(in the rows, 128 means zero)
Named turns come first, each shown by rows before and after it. Which turns, in which order, take the first row of each pair that follows to the second? Write the first one first, as in the answered first pair.
Fanad:
[145  82 111 105  80 148  98 117 114 122 106 162 109 110 146 100 136 120
 106 130 111 123 111 128] => [138  89 113 110  96 146  82 118 128 119 100 161 113 104 145  99 143 129
 109 128 109 119 123 153]
[119 119 115 122 117 137 123 135 118 125 108 136 132 110 146 126 149 126
 112 124 143 127 143 156] => [114 124 114 126 127 126 119 136 127 125 111 128 132 107 142 131 149 126
 109 124 152 127 142 160]
[153 145 130 122 153 148 123 143 185 136 119 166 164 121 148 136 153  94
 146 114 109 104 129 114] => [147 153 133 127 163 139 116 142 191 130 124 156 169 119 145 137 152  97
 146 116 118 105 129 119]
Pupu:
[132  86 121 150 122  91  70  85 139 140 132 164 116 155 169 119 172 140
 133 140 125 107  81 154] => [123  98 122 152 150  80  58  89 152 131 128 147 129 137 152 121 172 149
 128 138 136 104  91 172]
[107 114 118 160 165 111 118 160 136 133 130 122 156  64  80 129 135 156
 106 111 129 138 182 120] => [117 106 120 157 146 109 144 159 123 132 150 120 149  66  77 136 111 143
 107 114 139 146 169  80]
[117 105 145 191 103  87 112 120 120 173 158 111  76 154 124 156 160 115
 153 113 149 123  77 134] => [118 108 146 192 105  93 103 118 124 173 152 112  79 154 128 153 171 118
 157 116 140 121  80 147]
nazu:
[130 144 126 126 116 138 150 143 103 140 107 135 128 141 120 101 125 116
 123 111 105 150 143 132] => [120 147 139 142 148 110 106 124 136 126 120 119 123 134 130 109 149 135
 133 124 122 135 141 167]
[154 114 118 102  77 163 170 145  80 140 113 161 124 144 117 113 119 104
 123 119 104 137 119  82] => [113 158 131 131 180 124  91 142 145 104 100 112 159  93  90 123 149 153
 117 117 135 125 157 175]
[142 112 117 142 137 139 135 134 102 130 111 100 110 128 124 117 122 121
 136 145 142 113 107 133] => [142 119 116 143 145 141 133 140 102 127 104  97 115 120 116 118 120 124
 134 145 143 115 112 140]
Now pairs of rows:
Between the rows of a pair lie 2 to 3 turns.
[118 146 126 135 171  91 130 140 132 116 146  85 145 104  90 156 107 147
 119 125 168 141 147 121] => [141 117 123 120 110 104 168 135 100 138 166 110 117 138 112 151  91 118
 125 133 155 144 118  67] : Fanad Pupu
[108 142 142 140 161  89 124 118 150 102 161  82 149 102 109 152  95 130
 112 132 172 130 137 114] => [141  95 140 129  87 112 146  98 124 133 170 134 104 152 164 141 112 103
 127 152 138 115 100  82] : nazu Pupu
[125 137 150 134  92 170 130 160 109 132 114 126 103 128 126  98 124 123
 126 151  88 125 108 122] => [124 129 163 145 100 148 109 140 127 128 130 123  89 133 147 105 140 129
 135 167  94 115  98 138] : nazu nazu
[131  85  98  84 101 129 125 142 114 144 121 160  95 138 146 117 162 120
 152 130 105  93 110 152] => [115 130  89  80 147 142 128 172 120 128  95 130 137  96  91 116 135 136
 133 104 117 115 148 162] : nazu Pupu
[115 134 132 153 148 136  99 156 134  96 125 120 139 103 150 125 163 120
 106 111 174 124 163 190] => [118 128 132 149 132 119 137 158 116  90 163 102 141  99 129 144 114 101
  97 108 204 141 151 126] : Pupu Pupu
[135 104 124 110 100 130 136 146  98 113 117 144 104 137 154 110 157 153
 139 152  73 111 130 152] => [118 135 121 113 145 123 121 161 115  97 103 117 132 108 118 113 148 168
 129 138  89 119 153 177] : nazu Fanad
[129  88 152 183 120  94 100 112  96 115 150 150 100 158 158 177 140 136
 153 149 170  75  86 107] => [110 129 146 183 173  88 102 136 105  91 139 109 140 115 100 188 104 152
 132 128 200  94 120 114] : nazu nazu Pupu
[100 157 134 140 168 117  71 107 177 118 137 136 141 112 135 137 148 144
 127 126 145 121 158 174] => [133 119 126 121  91 154 108 102 134 151 136 192 105 162 178 120 160 114
 139 139 102 115 129 139] : nazu Pupu
[105 179  94 114 158 187 156 187  98 129  81 138 179  81  68 121 109 134
 115 100 113 147 195 139] => [117 157  96 112 120 166 198 179  78 134 133 130 162  97  67 138  67 112
 114 108 136 157 161  64] : Fanad Pupu Pupu
[149 128 100 133 171 121  70 115 138 138  96 165 119 153 140 128 198 162
 113 113  86 158 120 169] => [158 123  96 124 150 138  87 121 122 149  92 179 113 163 141 121 198 156
 116 111  76 161 118 157] : nazu Fanad
[133  87 147 148 118  52 130  92 150 116 217 100  90 149 153 170 109 117
 141 157 191 112  68  75] => [101 142 144 152 193  47  96 116 179  91 180  61 138  94  97 169 106 148
 123 131 206 123 120 135] : nazu nazu
[147 145  82 112 141 127 152 145  91  89 143 117 153  92 106 139  86 114
 104  96 124 134 133  87] => [130 150  95 132 185  96  90 118 135  78 144 104 153  82 126 148 125 139
 115 112 135 111 137 150] : Pupu nazu
[106 198 138 125 171 144 118 114 139 110 106 128 159 115  88 120 101 140
 131 101 123 164 140 118] => [128 157 143 116 108 139 155  98 113 129 144 148 124 152 118 125  86 110
 139 120 121 163 101  57] : Pupu nazu nazu
[117 120 146 173 160 107  96 116 147 115 173  91 151  99 120 134  98 164
 144 100 145 126 122 140] => [124 132 130 156 143 141 139 144 117 122 149  98 165  94  92 127  68 154
 132  79 133 147 134 114] : nazu nazu
[127  89 101 115 106 158 138 122 120 143 108 159 122 143 131 132 127 118
 125 137  96 122 125 120] => [122  87 112 130 125 133 108 106 145 135 123 151 116 146 149 141 148 126
 132 151 106 107 118 143] : nazu nazu
[159 135 101  93 115 163 128 153  98 145 132 115 152 152 100 135 136  94
  97 126 124 168 103 124] => [140 149 113 114 161 126  85 140 135 124 144  88 161 134  97 145 149 115
  95 137 151 158 112 163] : Pupu nazu Pupu
[115  97 149 136 127  77 158  92  83 133 161 110 128 126 133 150  68 116
  92 152 172 156 133  89] => [106  92 157 151 152  58 106  69 115 129 160 114 114 133 167 151 115 135
 107 169 167 132 131 147] : Pupu nazu nazu
[132 120 135 127 115 142 105 125 125 124 121 155 116 135 147 113 160 131
 135 128 109 108 118 150] => [123 126 141 139 140 120  95 115 143 116 136 133 120 124 143 127 159 141
 135 135 130 107 118 154] : Fanad Fanad
[133 111 109 109  50 212 110 130  97 152 117 145 142 184 104  65 137 145
 123 112  99 168  93 130] => [124 137 104 109  82 218  99 145 106 145  97 131 166 161  78  60 131 158
 111  98 102 175 116 152] : nazu nazu nazu
[137 105 134 123  89 122 131  79 122 153 129 141 100 161 178 121 157 116
 162 151 119 113 112  93] => [126 119 136 133 122 117  94  76 146 146 108 137 110 151 181 117 185 134
 166 146 113 106 124 145] : Pupu Fanad
[104 148 149 134 131 107 112 111 162 111 143 142 129 101 115 141 134 141
 108 127 149 112 131 145] => [112 135 152 135 111 103 115 100 157 115 155 149 111 114 133 139 137 134
 113 136 147 107 118 134] : nazu nazu nazu
[136  97 145 135 101 102 169 116 125 106 182 116 119 135 130 152  85 106
 119 138 153 147  93  85] => [122 108 154 150 141  80 130 104 156  92 191  99 122 119 134 156 107 124
 122 149 169 137  99 120] : nazu nazu
[125 159 133 130 182  77  90 120 161  89 156  79 149 108 120 131 155 150
 112 146 167 144 134 149] => [164  98 125 107  83 121 132 107 113 133 157 153  98 170 182 112 171 114
 130 164 114 135  94 103] : nazu Pupu
[110 133 140 156 121  84 119 120 136 124 171  94 130 125 105 177 101 138
 116 131 167 101 142 128] => [132 107 130 139  64 122 151 122 100 150 163 138 106 156 133 166 103 113
 121 134 133 100 124  99] : nazu Pupu
[116 142 123 151 108  97  70 130 100 137  66  89 162  90 132 126 214 183
 118 141 114 136 127 192] => [147  91 124 136  22  96 138 116  52 160 120 111 125 134 162 138 173 139
 122 158 118 138  73  90] : Fanad nazu
[126 137 123 119 130 143 142 142 121 115  85 157 133  90 116 128 155 131
 146 131 106 117 115 176] => [126 124 134 129 132 118 125 124 137 112 110 154 117  98 139 136 168 130
 153 146 114 109  98 179] : nazu Fanad
[106 148 131 143 129 117  68 107 164 129 140 141  71 139 154 117 192 125
 145 133 158 119 159 200] => [135 134 110 109  54 165 174 136  91 153 147 160  69 159 126 112 120  81
 132 112 149 153 150  90] : Fanad nazu
[109 100 131 111 117 153 150 158  82 136  99 128 133 169 119 102 107 131
 136 150 128  92 126 113] => [ 89 119 138 123 166 123 122 156 109 115 108  95 152 138 100 115 104 150
 135 149 157  95 140 139] : nazu Pupu
[ 94 137 129 144 130  68  79 110 135  92 165 112 117 125 109 180 122 176
 132 179 182 114  78 157] => [114 116 122 131  79  82 124 113 101 110 181 129 102 145 116 180  94 149
 130 181 174 123  58 100] : Pupu Fanad
[135 107 138 136  90 105 139 127 127 119 136 132 110 170 182 121 153 127
 127 160 124  90  86 163] => [117 154 130 135 144 121 124 161 140 101  94 108 152 129 135 115 151 151
 112 133 125 103 135 209] : Pupu nazu nazu
[150 138 174 151 137 124 105  96  79 116 186 139  87 131 171 132  40  95
 142 114 179 106  76  90] => [143 143 177 161 166 110  61  83 107 111 176 139  85 128 188 131  80 113
 149 125 171  87  88 143] : Fanad nazu nazu
[147 154 111 102  93 137 173 152  96 164 108 130 129 164 120 115  95 138
 149 123 120 144 126  51] => [113 193 120 125 180 105 113 154 145 127 100  87 162 119  92 123 114 175
 144 118 143 137 156 119] : Pupu nazu Pupu
